In the rows, zero is written as 128.
First come named turns, each shown by rows before and after it. For each pair of rows after them, which turns, in which order, take the first row to the second? The first pair is done for you.
M (before |-> after):
[ 89 196 156  80 142 102  48  77  88 117  51 118] |-> [100  73 132 154  94 106  74  88 162  90  13 145]
[134 100 124 131 106 161 126 135 157 128 116  97] |-> [139 109 123 120 112 164 141 147 141 132 144  98]
[122 109 130 132  83 119 134 129 102 130  98 142] |-> [127 109 125 125  83 122 150 141  97 133 122 140]
[139  84 127 102 109 129 156 147  99 114 162 121] |-> [130 129 143  80 128 128 132 132  81 121 157 113]
J (before |-> after):
[113  98 103 161 165 158 115  86 226 104  80 128] |-> [125 125 151 112  53 108  81  70  78 133  69 153]
[119 111  96 107 126 122 148 152 119  99 109 149] |-> [119 115  99 121 142 119 129 142 145  96  85 150]
[144 151 150 149 147 139 107 121 138 162 151 123] |-> [147 154 155 138 126 133 115 126 113 166 161 131]
A (before |-> after):
[167 106 142 175 162 131  95 132 183 154  98 125] |-> [167 146 166 150 153 113  66 114 136 159  79 120]
[132 123 179 154 148 127 121  88 131 132 133 141] |-> [139 117 177 157 136 124 127  95 126 137 141 144]
[141  99 114 146 127 130 154 131 145 130 118 143] |-> [127 143 124 124 162 126 127 116 147 126  96 126]
[142 174 127 105 168 126 151 140 113 137 162 132] |-> [153 152 134 106 136 122 159 151  96 143 166 142]
Z (before |-> after):
[147 151 150 148 127 137  91 123 108 159 148 131] |-> [109 131 127 112 109 128  90 100 122 117  89 122]
[122 187 161 118 119 145 128 146  63 165 169 131] |-> [ 75 153 125  72  96 132 131 117  83  99  89 116]
[131 106 146 134  66 103 113 135  94 105  98 129] |-> [133  77 124 154  78 117 145 156 130  96 114 130]
Then:
Between the rows of a pair lie 2 to 4 turns.
[125 110 119 130 105  93 112 120 124 109  69 125] |-> [127 110  89 120 141 119 173 163 139 101 143 114]  J, J, M
[160 134 130 187 137 115 108 100 140 168 112 120] |-> [122 162 102 134 172 119 116  94 150 134 103  90]  Z, Z, M, A
[139 157 138 117 176 143 146 143 134 148 190 111] |-> [135 117 157 158 126 119  85  90 152 139  74 126]  A, M, M
[205  91 124 131  86 133 160 170  72 114 162 166] |-> [180 178 155  96 119 117  81 114  41 127 100 138]  M, M
[130 204 138  78 160 104  91 120 101 128 133 111] |-> [121 128 124 131 135 104  73 102 173 100  56 121]  M, M, A
[116 118 122  84  90 118 132 125  73 111  88 127] |-> [166 114 133 140 118 142 162 166  97 154 177 139]  Z, Z
[153 164 180 174 146 125  89 121 113 177 151 144] |-> [113 129 154 100  71  98 106 107  61 128  98 148]  M, J, Z
[116 152  96 128 205 150 148 142 188 129 152 103] |-> [108 173 131  67  99 101 106 110  61 130  98 123]  Z, Z, Z, A
[138 133 155 160 127 147  84  91 167 135  68 118] |-> [171 157 170 149 107 148 123 129  98 174 166 133]  M, Z, J, M
[126 159 142 134 144 138  91  83 126 126  86 139] |-> [161 115 141 167 112 145 143 132 120 147 160 166]  Z, J, A, Z
[144 132 150 183 161 142 134 157 122 149 156 134] |-> [ 91 107 119 131 136 125 126 125 126  86  71 123]  Z, Z
[ 71 123  75  91 173 129 127 127 171  83 109  66] |-> [ 84 117  74 113 186 140 144 141 186  93 142  71]  Z, Z, Z, Z
[101 182  87  96 177 114  72 135 117 126 126 127] |-> [121 153  70 124 192 138 109 161 160 128 161 128]  Z, Z
[ 97 110 108 123 150 133 143 122 157  99 118 113] |-> [147 132 154 168 134 130 119 132 113 159 159 134]  A, M, Z, Z
[ 69 151 101  98 187 136 125 118 171  94 103 107] |-> [123  95 137 198 130 129 103 120 184 139  92 152]  Z, J, M, Z
[116 183 126  94 199 131 100 148 150 136 127  93] |-> [ 86 133  96  61 144 121 126 141 149  90  87  97]  J, Z
[102 163 135  74 101 114  97 102  82 115  92 122] |-> [131 110  99 122 125 151 184 169 136 127 197 131]  M, Z, M
[125  80  97 131  95 126 124 151 163 140 128 136] |-> [101 120  90 102 142 134 115 142 183 126 125 113]  A, J, A, A
[126 140 119  65  90 115 133 138  88 157 132 164] |-> [124 141  99 116 183 148 135 141 196 150 137 144]  A, A, M, Z
[152  61 146 192  65 120 111 122 147 136  91 162] |-> [127 157 148 172 194 141  74  99 198 134  92 114]  Z, J, J, A
[ 96 176 117  66 186 134 151 105 119  96 113  94] |-> [147  86 138 116  56 119 172 130  66 122 119 151]  Z, M, J, A
[166 129 126 120 130 146 160 132  92 158 190 127] |-> [147 146 149 130 137 130  81  72 112 151  83 121]  M, M
[ 76 127 141 121 172 147  70  76 137  94  81 100] |-> [144 106 190 190 122 143  64 102  99 158 139 141]  M, Z, J
[148 116 160 174 113 132  92 138 149 137 124 132] |-> [135 118 155 128  74 114 100 137 101 119 112 134]  J, Z
[119 171 146 114 154 122 100 116 109 134 124 119] |-> [103 109 118 105 103 117 126 116 118  98  90 124]  Z, J, M
[158 149 147 127 114  92 117 134  57 147 170 137] |-> [135 169 122 100 165 112 140 139  87 129 186 114]  A, A, J, J
[ 91  79  99 129 123 108 154 131 161 105 107 122] |-> [118 162 149 116 131  98 119 135  78 166 165 124]  J, Z, M, Z
[116 164 119  75 160 134 156 163 132 137 194 101] |-> [135 115 112 122 137 142 174 183 152 141 205 118]  J, A, J
[122 174 139 113 151 128 115 119 122 146 143 124] |-> [128 108 126 156 125 127 119 116 168 129 104 136]  M, M
[125 192 135  75 138 138 145 120  83 143 171 108] |-> [128 148 106 105 164 162 184 140 154 133 186 105]  A, A
[164 105 175 194  43 101 127 130  63 145 118 174] |-> [121  66 124 216 117 126 129 110 193  89  55 143]  Z, J, J
[167 120 150 195 111 138 127 136 134 150 163 133] |-> [116 144 107 147 177 148 141 121 183 100 136  95]  Z, M, J, A
[102 174 126  87 142 119 130 109  91 124 128 113] |-> [124  96 123 136  73 106 130 113 105 117  97 144]  M, A
[148 177 156 137 144 125  87 124 120 167 140 132] |-> [166 149 156 149 111 126 103 141 109 176 157 146]  A, M
[122 185 108  81 158 120 131 121  81 142 131 137] |-> [137 116  87 152 178 143 150 133 182 131 125 142]  A, J
[128 175 117 160 153 143 117 140 154 158 165 100] |-> [107 177 121 143 143 132  83 106 152 138 103  97]  M, Z
